One turn moves every row onto another: examples first, then more rows asked
Z_421: [ 0.42  0.32 -0.74 -0.53 -0.88  3.07 -0.64 -0.15 -0.29 -0.61  1.14  0.02
  0.19 -0.87  1.05 -0.66  0.04  1.65 -1.26 -2.16  1.89  0.67 -0.68  0.62
  0.51 -2.55 -0.57 -0.37  1.31 -1.25]
Z_82: [-0.52  1.09  1.92 -0.59 -0.31 -1.41  0.12  0.07 -0.38 -1.21  0.35 -1.33
  0.70 -1.76 -2.24  0.06  0.15  1.30  2.00 -1.06  1.03  2.19  0.57  1.37
  0.67 -1.25 -0.60  0.55 -0.83 -0.24]
Z_220: [-0.54  0.76  1.72 -0.08  1.09  0.90  0.87  2.33  0.88  0.38  0.66 -0.37
  0.11 -0.47  0.48 -0.17  0.48  1.46  1.60 -1.91 -0.61  0.53  1.61  1.61
  1.69  0.11 -1.70  1.82 -0.48  1.07]
Z_705: [ 1.09 -1.35  0.55  0.21  0.02 -0.37 -0.24  1.48  2.22 -0.79  0.33  0.24
 -1.42  0.45 -1.09  0.84  0.26 -1.47 -0.86 -3.39 -0.62  0.81  0.25  1.23
  0.33  0.68  3.49 -0.55 -0.40 -1.00]
Z_760: [ 0.91  0.54 -0.28 -1.49 -0.36  3.29  0.06 -1.10 -0.62 -0.55  1.60  0.24
 -0.83 -1.06  1.50  0.31 -0.10  1.51 -0.03 -2.33  1.60  0.67 -0.74  1.02
  1.44 -2.03 -0.61 -1.09  0.36 -1.18]
Z_723: [ 0.41 -0.71  1.96  0.39 -0.39 -0.37  0.47  0.47  1.15 -1.04  0.38 -0.33
 -0.92 -0.55 -1.97  0.72  0.49 -2.04 -0.05 -3.58 -0.02  0.98 -0.18  0.83
  1.06  0.47  3.27 -1.49 -0.66 -0.71]
Z_540: [ 1.40 -0.62 -0.47 -1.19  0.68 -0.74 -1.00  1.19  1.83 -1.08  0.83  0.05
 -0.42 -0.73 -0.03  0.25 -0.41  2.53  1.13 -1.12 -0.74  2.48  1.73  2.41
 -0.65 -0.79  0.00  1.32 -0.91 -0.43]
Z_764: [ 0.44 -2.52  1.10  1.37 -1.44  0.71 -0.28  0.36  1.40 -2.00  0.79 -0.73
  0.83 -1.87  3.15 -0.45 -0.48 -0.78  0.36  0.02  0.78 -1.20  1.48  1.94
 -0.14  0.85  1.84 -1.43 -1.39 -0.65]
Z_343: [ 0.59  1.02 -0.78 -1.83 -1.44  2.17 -0.50  0.38 -1.01 -1.05  0.96 -0.43
 -1.03 -0.49  1.38  0.77 -0.25  1.62 -0.83 -2.38  2.19  0.55 -0.60  1.02
  1.59 -1.62 -0.62 -0.29  1.07 -1.86]
Z_778: [-0.39 -1.59  0.47  1.19 -1.56 -0.70 -0.27  0.64  0.42 -2.12  0.66 -1.23
  1.02 -0.66  1.69  0.74 -0.44 -0.92  0.19  0.69  2.33 -1.93 -0.03  2.06
 -0.14  0.96  1.96 -0.63 -1.52 -0.82]
Z_313: [-0.64 -1.25  2.03  0.44 -1.02  0.46 -0.45  0.30  0.62 -1.15  0.49 -0.67
 -0.40 -0.77  2.97  0.46  0.25 -0.91  1.66  0.50  1.13 -2.36  0.58  0.96
  0.48  1.38  1.92 -1.23 -1.67 -1.26]
Z_822: [ 4.04  2.49  1.25  0.07 -0.26 -0.05  0.15 -0.35 -0.25 -0.47 -1.22  0.54
  0.07 -1.13  1.02 -0.07  0.25  0.58 -0.33  0.75 -0.79 -0.02  0.92  0.58
  0.11  1.23 -0.87 -1.53 -0.62  0.93]
Z_480: [ 3.81  2.86  0.71  0.02 -0.71 -0.86 -0.01  0.26 -0.63 -0.67 -1.43  0.20
  0.06 -0.47  0.50  0.44  0.19  0.60 -0.78  0.96 -0.14 -0.36  0.53  0.66
  0.13  1.29 -0.87 -0.93 -0.47  0.58]
Z_689: [ 4.10  2.29  0.55  0.64 -0.74 -0.42  0.08  0.15 -0.24 -0.95 -1.34  0.37
  0.92 -1.21  0.56 -0.30  0.14  0.57 -1.33  0.75 -0.41  0.04  0.88  0.72
 -0.28  0.89 -0.86 -1.06 -0.26  1.06]
Z_643: [ 0.25 -1.01  1.54  1.16  0.22  0.72  0.88  1.60  1.82 -0.07  0.51  0.11
 -0.60  0.16 -1.02  0.17  0.69 -2.02 -0.83 -3.90 -0.57  0.03  0.09  0.93
  1.36  0.87  2.72 -0.49 -0.29  0.11]

Z_313 turns into Z_778
Z_82 turns into Z_540
Z_723 turns into Z_705
Now find these:
Z_421 turns into Z_760
Z_480 turns into Z_689

